Questions about the matrix below.
1) Read off the entry just right of -9.3.
2) Read off the minimum.
3) Read off the entry just right of 11.5.
4) Read off the entry just left of -46.9.
5) Read off the entry just right of 4.3.
[[4.3, -7.1, -4.2, -10.5, 9.7, -3.6, -7.9, 14.4, 23.8, -4.2], [-9.3, 15.1, 8.0, 15.3, 8.3, 32.1, -7.9, -16.0, -0.4, 11.6], [-0.7, 6.0, 6.0, 0.0, -2.8, 2.2, -0.2, 0.6, -3.3, -19.9], [-8.8, 9.5, 15.0, 11.5, -12.7, 5.9, 4.5, -11.6, -18.0, 0.1], [35.7, -46.2, -39.4, -44.9, 30.8, -46.9, -18.2, 51.0, 29.7, -26.2], [0.2, -1.4, 2.6, -1.9, 8.1, 29.6, -8.6, -7.5, 51.9, -54.3], [12.5, -15.2, -8.7, -17.7, -2.6, -46.8, 3.7, 22.0, -29.1, 41.3], [3.9, -2.9, -5.0, -4.0, 3.1, -5.3, -6.0, -0.5, -1.5, 19.0], [-6.0, 8.8, 7.6, 9.0, -7.4, 7.0, 2.8, -6.3, -18.6, -6.0]]
1) 15.1
2) -54.3
3) -12.7
4) 30.8
5) -7.1

Questions about the array below. Indices start at 0.
1) Give the top-left entry.
2) Give the entry just left of 2.1.
3) Give the entry just left of the smallest entry.
4) Give the entry directly below the centre entry.
5) Give the entry at row 0, column 1.
6) Give the entry just right of the smallest entry.
7) Give the entry in the top-right corner.
8) Give the top entry of the column that holds the largest entry.
[[-15.3, -9.0, -11.9, -49.8, 5.5, -15.4, -30.4, 12.6, -13.4, -20.3, -39.1, -1.9, -11.4, -20.7, -5.6],
[3.5, 3.2, 2.1, 8.2, 1.9, 3.1, 5.2, -3.6, 5.3, 3.0, 2.5, 2.0, 5.0, 2.8, -0.9],
[-6.2, 6.2, -4.3, -30.2, 8.9, -7.6, -8.3, 10.3, 3.4, -14.8, -33.7, 5.3, 6.8, -15.0, -7.6],
[0.0, 14.9, -1.0, -20.4, 15.8, -2.6, 0.6, 4.7, 16.1, -12.2, -37.8, 11.3, 19.7, -12.8, -11.9],
[0.9, 18.9, 0.6, -19.1, 15.6, -2.0, 5.9, 7.1, 18.8, -12.5, -37.7, 12.7, 23.4, -12.9, -12.0]]
1) -15.3
2) 3.2
3) -11.9
4) 4.7
5) -9.0
6) 5.5
7) -5.6
8) -11.4
